In the rows, 128 means zero.
Each named move below is a turn or a mirror, shown by a few rows before and after it. Which moves, in which order, take the first row of each later pair to the second? The first pair is answered.
Tena (before -> after):
[125 140 128  83 117 177 144 151 140 111]  ->  [166 129 116 108 121 146 153 167  98 132]
[129 145 150 118 119 140 129 114 132 124]  ->  [147 136 146 134 124 130 131 121 108 135]
[136 161 137 137 102 157 138 105  95 124]  ->  [134 161 137 136 106 156 136 108  99 124]
[203 131  79 163 119  77 173 180  71 139]  ->  [ 69 167 104  87 104 175 137 123 213  86]
gumi (before -> after):
[124 128  95 147 154  95 157 163 122 126]  ->  [ 79 148 103 119 142 133 147 147 166 111]
[120 112 104 107 119 122 151 143 155 110]  ->  [135 106  95 113 117 109 155 144 139 117]
[136 129 134 119 129 118 122 127 138 116]  ->  [139 125 130 124 129 114 120 122 133 120]
tof (before -> after):
[123 137 128 112 121 106 118 124 132 130]  ->  [134 139 130 114 119 113 126 124 115 127]
[134 148 106 109  95 155 155 126 116 108]  ->  [ 93 134 126  94 117 140 135 118 167 115]
[ 76 131 202 144 141 117 115  58 135 146]  ->  [132  89 151 150 174  43 127 114 107 172]
[128 155 114  87 118 116 152 172 189 122]  ->  [150 161 101  90 104 121 163 184 159 121]

Each pair is 2 to 3 moves apart.
[120 172 144 131  94 181 136 106  96 103]  ->  [149 101 104 130 157  73 142 171 106 139]
tof tof
[105  94  99  93 150 109 132 171 210 122]  ->  [117 161 104 107  82 204 149 128 150  85]
tof tof
[120  87 110 112 151  95 102 145 208 158]  ->  [ 92 106 130 110 141 123  97 121 217 148]
tof tof tof
[ 51 123 119 110 145 137 101 148 187 134]  ->  [126 158 118 169  92 172 133 132  52 128]
Tena tof
[156 175 160 171  98 154 126  91  64 134]  ->  [ 98 188 172 138  94 182 116  76 124 116]
Tena gumi Tena
[125  89 132 132 153  84 128 140 156 147]  ->  [110 143 157 140 101 167 134  92 138 117]
tof tof
